Look-ups in named tables: a row name and a column name give one cell, copied from the table.

lilu =
,golapet,betemu,denu,vibole,zagazof,marozi
lunika,-1.491,-1.478,-3.644,-0.698,-1.869,-1.556
dulak,-0.341,-3.466,-8.321,5.646,-5.367,-3.070
zam,-7.333,2.079,-1.238,-7.108,-1.574,0.227
div,-1.251,-3.697,-3.433,-2.241,-1.841,-3.497
kizo,1.710,-8.380,-3.899,1.060,-2.783,-6.833
teba,-1.155,-7.218,3.872,-7.517,-1.313,-6.043

zagazof of div is -1.841
zagazof of dulak is -5.367
denu of kizo is -3.899
betemu of div is -3.697
denu of div is -3.433
marozi of kizo is -6.833
betemu of zam is 2.079
golapet of dulak is -0.341
betemu of lunika is -1.478
marozi of div is -3.497
vibole of div is -2.241

meb =
cols = lun, fem, rek, gusi, vul, tani, ril, nodil, vem
mezot: [-0.3, -0.1, -0.1, 0.1, -0.4, -0.2, -0.1, -0.2, -0.1]
rala: [0.0, 0.0, -0.3, -0.2, -0.4, -0.4, -0.2, -0.3, -0.1]
ruf: [0.1, 0.0, -0.4, 0.3, -0.4, 0.0, -0.1, -0.3, 0.1]
mis: [0.3, 0.0, -0.4, -0.2, -0.8, -0.1, -0.2, -0.3, -0.7]
lanel: [-0.1, -0.1, -0.2, -0.2, -0.4, -0.1, -0.3, -0.2, -0.4]
fenemam: [-0.3, -0.4, -0.4, 0.6, -0.8, -0.8, -0.2, -0.5, 0.1]
zikid: [-0.1, -0.1, -0.2, -0.2, -0.3, -0.2, -0.3, -0.2, -0.3]
vibi: [-0.1, -0.1, -0.2, -0.2, -0.3, -0.2, -0.1, -0.2, -0.1]
pov: [0.0, -0.2, -0.3, -0.2, -0.4, -0.3, -0.3, -0.3, -0.3]
zufifer: [-0.1, 0.3, -0.3, -0.1, -0.2, 0.0, 0.0, -0.5, -0.2]
lam: [-0.2, 0.2, -0.3, 0.9, -1.0, -0.7, -0.1, -0.4, 0.5]
luvanol: [0.0, 0.2, -0.2, -0.2, -0.4, 0.0, -0.1, -0.2, 0.1]

What is the ril of fenemam in meb? -0.2
What is the rek of mis in meb? -0.4
What is the ril of zikid in meb? -0.3
What is the rek of pov in meb? -0.3
What is the vul of rala in meb? -0.4
What is the rek of ruf in meb? -0.4
What is the vem of zufifer in meb? -0.2
What is the gusi of ruf in meb? 0.3
What is the ril of pov in meb? -0.3
What is the fem of pov in meb? -0.2
What is the ril of mis in meb? -0.2
What is the ril of lanel in meb? -0.3
What is the vul of mezot in meb? -0.4
What is the gusi of zufifer in meb? -0.1
What is the vul of pov in meb? -0.4
What is the tani of pov in meb? -0.3

